Here are some points:
Array([ 2.671,  2.403,  1.951,  1.504,  1.194,  0.652,  0.318,  0.441,
        0.370,  0.545,  0.916,  1.016,  0.312,  0.021, -0.524, -1.302])
Array([ 0.041, -0.042,  0.401,  0.490,  0.811,  1.180,  0.479,  0.451,
       -0.212, -0.581, -1.207, -0.525, -0.412,  0.092, -0.308, -0.201])
Array([ 2.256,  1.865,  1.373,  0.890,  0.497, -0.046, -0.504, -0.932,
       -1.178, -1.027, -0.648, -0.270, -0.893, -1.253, -1.487, -0.774])
Array([ 1.524,  1.928,  1.972,  1.987,  1.811,  1.883,  1.477,  0.909,
        0.725,  0.259, -0.126, -0.747, -1.447, -1.185, -0.610, -0.365])
Array([ 0.774,  0.397,  0.052,  0.059, -0.213, -0.625, -0.384, -0.273,
        0.147,  0.290,  1.033,  1.430,  1.406,  1.176,  1.145,  0.603])
Array([-2.321, -2.229, -2.089, -2.254, -1.973, -1.201, -0.315,  0.109,
        0.301,  0.446,  0.452,  1.054,  1.029,  0.665, -0.640, -0.473])
Array([-1.606, -1.094, -1.856, -1.645, -1.565, -1.297, -0.305,  0.480,
        1.408,  1.377,  1.445,  1.231,  1.230,  0.970,  1.077,  0.781])
Array([-0.039, -0.439, -0.931, -0.925, -0.996, -0.932, -0.594, -0.636,
       -0.742, -0.828, -0.625, -0.228, -0.316,  0.087,  0.286,  0.546])
Array([ 0.017,  0.434,  0.449,  0.600,  0.181,  0.194,  0.076, -0.431,
       -0.309, -0.056, -0.583, -0.243, -0.364, -0.370,  0.036, -0.040])
Array([-0.596, -0.693, -1.130, -1.204, -1.334, -1.442, -1.434, -1.888,
       -1.577, -0.996, -0.581, -0.969, -0.760, -0.700, -0.594, -0.057])
Array([ 0.092, -0.215, -0.342, -0.148, -0.564, -0.381, -0.524, -0.497,
       -0.512, -0.670, -0.398, -0.018, -0.097,  0.502,  0.621,  0.729])
Array([ 0.279,  0.048, -0.255, -0.628, -1.068, -1.549, -1.839, -1.422,
       -0.738, -0.189,  0.567,  0.961,  1.466,  1.746,  2.161,  2.503])
Array([-1.341, -1.025, -0.569, -0.513, -0.634, -0.859, -0.895, -0.651,
       -0.575,  0.145, -0.256, -0.276, -0.275, -0.386, -0.214, -0.236])
Array([-2.733, -2.752, -2.281, -1.655, -1.571, -0.869, -0.315, -0.200,
        0.036, -0.071,  0.195,  0.406,  0.830, -0.465, -1.082, -1.672])
Array([-1.019, -0.796, -0.581, -0.671, -0.294, -0.220,  0.233,  0.615,
        0.256,  0.123,  0.671,  0.397,  0.568,  0.411,  0.504,  0.403])
Array([0.189, 0.464, 0.988, 0.981, 1.789, 1.990, 2.310, 1.792, 1.185,
       1.071, 0.463, 0.470, 0.488, 0.992, 0.606, 0.707])
Array([-2.469, -2.326, -1.607, -0.722, -0.004,  0.575,  0.890,  0.998,
        1.079,  0.435,  0.044, -0.494,  0.227,  0.000, -0.993, -1.986])
22 more points follow, each with its number after it:
Array([0.987, 1.263, 1.150, 1.056, 1.050, 1.073, 1.074, 1.327, 1.165,
       1.454, 1.689, 1.590, 1.755, 1.527, 1.589, 1.952]) 0
Array([-1.237, -1.383, -1.224, -0.937, -0.688, -0.259, -0.068, -0.610,
       -0.506, -0.781, -1.325, -1.167, -0.875, -0.523, -0.814, -0.351]) 1
Array([ 1.356,  1.444,  1.216,  0.658,  1.044,  0.670,  1.255,  0.922,
        0.823,  0.902,  0.546,  0.529,  0.160, -0.021, -0.030,  0.039]) 2
Array([1.289, 1.209, 1.441, 0.917, 1.034, 0.988, 0.764, 1.339, 1.360,
       1.756, 2.021, 1.712, 1.738, 2.013, 1.960, 2.196]) 3
Array([ 0.936,  0.730,  0.365,  0.187, -0.031, -0.430, -0.147,  0.082,
        0.267,  0.469,  0.447,  0.288,  0.664,  0.893,  1.075,  1.307]) 4
Array([-0.297, -0.190,  0.298,  0.017,  0.168, -0.342, -0.166, -0.178,
       -0.551, -0.689, -1.019, -1.036, -0.884, -0.909, -0.381, -0.251]) 5
Array([-2.012, -1.856, -2.016, -1.426, -1.228, -0.600, -0.218, -0.444,
       -0.683, -0.690, -0.826, -1.125, -0.811, -0.787, -0.764, -0.724]) 6
Array([ 2.034,  2.013,  1.442,  1.048,  0.660, -0.267, -0.556, -0.931,
       -1.312, -1.189, -0.472, -0.596, -1.192, -1.648, -1.036, -1.005]) 7
Array([-2.138, -2.330, -2.060, -1.511, -0.928, -0.569,  0.305,  0.450,
        0.338, -0.057,  0.187, -0.796, -1.061, -1.759, -1.467, -1.140]) 8
Array([ 0.251, -0.364, -0.413, -0.589, -1.066, -1.634, -1.618, -1.286,
       -0.685, -0.005,  0.703,  1.098,  1.345,  1.921,  2.194,  1.906]) 9
Array([ 2.048,  1.946,  1.725,  1.337,  0.744,  0.394,  0.486,  0.143,
       -0.154,  0.371,  0.390,  0.110, -0.454, -0.862, -0.605, -0.426]) 10
Array([-1.708, -1.571, -1.239, -0.307,  0.490,  1.028,  1.326,  1.174,
        0.400,  0.119, -0.409, -0.879, -0.729,  0.061, -0.508, -1.254]) 11
Array([-2.220, -2.408, -2.632, -1.910, -1.544, -0.835,  0.148,  0.073,
       -0.437, -1.073, -0.555, -0.526, -0.941, -1.315, -1.253, -1.052]) 12
Array([ 2.772,  2.267,  2.105,  1.576,  1.187,  1.142,  0.674,  0.509,
        0.870, -0.004, -0.291, -0.362,  0.105,  0.053, -0.174,  0.008]) 13
Array([-1.536, -1.571, -1.322, -1.278, -0.797, -0.036,  0.586,  0.622,
        0.399, -0.027, -0.369, -0.397, -1.193, -1.259, -1.322, -1.130]) 14
Array([-2.382, -2.413, -1.732, -1.722, -0.942, -0.608,  0.047, -0.092,
       -0.866, -0.804, -0.657,  0.109,  0.191, -0.474, -1.453, -1.832]) 15
Array([ 2.262,  1.908,  1.677,  1.088,  0.664,  0.145, -0.247, -0.638,
       -0.890, -0.612, -0.217, -0.549, -0.726, -1.300, -0.898, -0.928]) 16
Array([1.228, 0.527, 0.613, 0.410, 0.310, 0.340, 0.419, 0.740, 1.030,
       1.211, 1.077, 1.261, 1.355, 1.395, 1.667, 2.003]) 17
Array([-2.166, -1.670, -1.163, -0.228, -0.301, -0.564, -0.499, -0.153,
        0.144,  0.194,  0.133, -0.040,  0.349,  0.371, -0.223, -0.732]) 18
Array([ 0.373,  0.383, -0.392, -0.570, -0.758, -1.389, -1.235, -0.842,
       -0.576, -0.641, -0.989, -0.883, -0.300,  0.114,  0.374,  0.885]) 19
Array([-0.018, -0.467, -0.285,  0.379,  0.235,  0.273, -0.053,  0.037,
        0.264,  0.069, -0.345, -0.063,  0.056,  0.241,  0.030,  0.096]) 20
Array([-0.346, -0.183, -0.717, -0.822, -1.143, -1.297, -1.459, -1.492,
       -1.289, -0.729, -0.808, -1.512, -1.116, -0.648, -0.409, -0.093]) 21
Which three of these numbered points are nearest to each point below, ignoring the 2 directions in which the first points spread most? Their numbers follow each, nearest first.
Array([ 0.411,  0.015, -0.522, -0.910, -1.080, -1.547, -2.033, -1.486,
       -0.625, -0.277, -0.652, -0.958, -0.729, -0.086,  0.859,  1.047]) > 19 11 5
Array([-2.589, -1.839, -1.614, -0.705, -0.080,  0.061,  0.085,  0.276,
        0.444,  0.407,  0.457,  0.646,  0.590,  0.284, -0.794, -1.246]) > 18 20 10
Array([ 3.329,  2.979,  2.627,  2.333,  1.989,  1.782,  1.665,  1.711,
        1.529,  1.832,  1.777,  1.761,  1.005,  0.200, -0.724, -1.163]) > 2 4 9
Array([-0.542, -0.417, -0.279, -0.166,  0.143,  0.640,  0.781,  0.171,
       -0.157, -0.758, -0.900, -0.798, -0.236, -0.568, -0.887, -0.660]) > 1 5 11
Array([ 0.053, -0.111, -0.300, -0.580, -1.213, -1.817, -2.060, -1.687,
       -0.908, -0.327,  0.415,  1.059,  1.292,  1.804,  2.397,  2.503]) > 9 4 17
Array([-1.199, -1.322, -0.880, -0.857, -0.348,  0.269,  1.038,  0.544,
        0.375,  0.124, -0.285, -0.100, -0.985, -1.318, -1.371, -0.875]) > 14 8 12
Array([ 1.252,  1.709,  1.957,  1.122,  1.136,  0.699,  0.649,  0.681,
        0.479,  0.501,  0.212, -0.059, -0.293, -0.409, -0.460, -0.619]) > 10 2 13
Array([-2.886, -2.687, -1.662, -0.720,  0.029,  0.264,  0.201,  0.725,
        0.950,  0.992,  0.960,  0.703,  0.597, -0.160, -0.784, -1.641]) > 18 10 20
Array([-2.079, -1.858, -1.791, -1.443, -0.587,  0.183, -0.507, -0.347,
       -0.827, -1.510, -0.925,  0.054,  0.342, -0.018, -0.691, -1.141]) > 15 11 1
Array([ 0.681,  0.844,  0.857,  1.102,  1.365,  1.473,  0.894,  0.519,
        0.172, -0.205, -0.354, -0.479, -0.516, -0.018, -0.063,  0.082]) > 20 11 19
Array([ 0.964,  1.284,  1.187,  1.768,  1.794,  1.593,  1.121,  0.670,
        0.547,  0.084, -0.289, -0.220, -1.232, -0.872, -0.381, -0.339]) > 20 18 11
